[[447 432 448 296 337 394 501 274 517 430 470 233 382 682]
 [249 392 521 257 805 442 463 253 399 516 467 448 467 201]
 [394 520 488 523 393 446 468 384 459 475 420 289 422 409]
 [419 365 421 284  96 444 315 351 403 436 415 383 405 658]
 [224 404 524 229 658 437 704 381 445 623 330 429 468 474]
 [316 330 380 600 979 462 513 277 390 426 475 116 425 419]
 [469 462 356 513 582 491 282 606 379 423 472 459 454 655]
 [238 490 456 438 441 432 403 467 370 415 430  99 473 508]]: 682

[[11 75 75 59 21 36 37]
 [58 86 86 62 10 39 21]
 [55 78 78 61  7 34 12]
 [14 74 77 74 22 45 36]
 [25 83 77 10 20 46 40]]: 37

[[713 475 517 514 492 416 388 417 370 504 385 328 346 525 476 365]
 [466 534 455 763 578 266 529 337  65 388 472  61 435 702 504 408]
 [697 342 524 584 385 495 327 424 397 513 389 325 391 542 471 365]
 [781 248 464 622 162 459 407 320 264 375 337 312 500 494 405 425]
 [738 478 521 488 490 425 378 421 394 513 376 350 336 510 471 361]]: 365

[[0 4 4 5 3 4]
 [2 5 4 4 3 2]
 [3 4 4 4 3 5]
 [5 3 4 4 3 4]
 [2 4 4 4 2 3]
 [6 4 4 5 5 4]
 [7 5 3 6 4 4]
 [7 4 6 4 5 3]
 [3 4 4 3 4 5]
 [6 5 3 6 4 3]
 [1 6 3 3 3 4]
 [5 3 4 5 6 5]]: 4

[[791 225 376 732 321 816 713 658 572 358 658 727 215 547 783 715]
 [414 170 270 697 245 408 204 662 341 807 277 839 303 244 158 638]
 [578 740 698 880 706 199 308 710 799 197 890 349 479 561 327 432]
 [564 452 616 586 764 795 716 700 534 380 501 507 403 824 883 740]
 [891 381 606 185 861 264 162 613 645 622 570 330 552 460 812 810]
 [252 640 844 210 590 178 566 519 812 515 648 663 763 739 485 587]
 [717 854 765 446 235 375 641 567 391 577 786 458 309 802 200 878]
 [459 267 219 571 346 841 695 177 697 416 346 366 282 903 279 814]]: 715

[[5 6 4 3 6 3 5 3 5 6 6 3]
 [5 5 6 1 2 3 4 4 4 3 4 5]
 [5 3 5 3 4 4 5 3 6 4 5 2]
 [5 7 5 5 3 3 4 3 5 5 4 2]
 [2 3 3 3 4 3 5 5 5 4 4 4]]: 3

[[4 4 4 4 4 5 5 4 5 4 5 4 5 4]
 [6 8 6 6 6 1 1 8 1 8 1 6 1 5]
 [5 3 5 4 5 7 7 3 7 3 7 5 7 5]
 [1 1 2 1 1 8 8 1 8 1 8 1 8 2]
 [3 4 3 3 3 4 4 4 4 4 4 3 4 3]
 [4 4 4 4 4 4 4 4 4 4 4 4 4 4]
 [5 7 5 5 5 2 2 7 2 7 2 5 2 5]
 [4 4 4 4 4 5 5 4 5 4 5 4 5 4]
 [6 7 6 6 6 2 2 7 2 7 2 6 2 5]]: 4

[[-623 -968 -310 -723 -852  -26 -131 -617 -101 -435 -263 -126   63 -579]
 [-185  -23 -179  180 -130 -466 -157  291 -546 -653 -177 -574  -91  309]
 [-746 -525 -670 -175 -696   17 -568  130  -23 -241 -650  -35 -414  122]
 [-446 -207 -578  -46 -346  149 -642  234  136  -38 -599  138 -695  207]
 [ 671  795  437  440  797  118  300  317  188  479  405  209  119  282]
 [  52  251  -18  377  134 -612  -73  302 -618 -549  -21 -597 -137  340]
 [-198   72 -347  186  -76 -326 -420  478 -256  148 -370 -230 -514  443]
 [  55  345 -105  405  192 -211 -214  584  -84  340 -136  -48 -354  559]
 [-280  -17 -324  232 -184  -85 -347  287 -127 -333 -328 -140 -339  296]
 [  77  360  -66  437  208 -345 -151  618 -217  281  -87 -178 -265  597]]: -579

[[603 543  91 189 568 235 704 547 549 551 194 591 544 581]
 [143 447 671 326 139 685 358 444 453 456 323 142 444 153]
 [571 237 267 665 637  94 393 233 220 223 668 582 232 610]
 [664 357 116 477 674 121 478 355 359 359 482 668 359 658]
 [624 313 193 547 665  84 469 306 305 302 553 639 308 648]
 [138 359 774 477 158 623 264 359 349 353 476 144 362 155]
 [540 589 144 109 519 284 716 595 601 601 115 530 586 538]
 [551 602 199 167 518 270 681 595 594 588 165 543 605 518]
 [325 676 421  68 263 556 538 666 678 681  65 312 677 289]
 [293 645 459  71 242 605 486 649 655 657  74 283 641 260]
 [195 305 744 602 217 581 183 293 284 285 599 201 303 206]]: 581
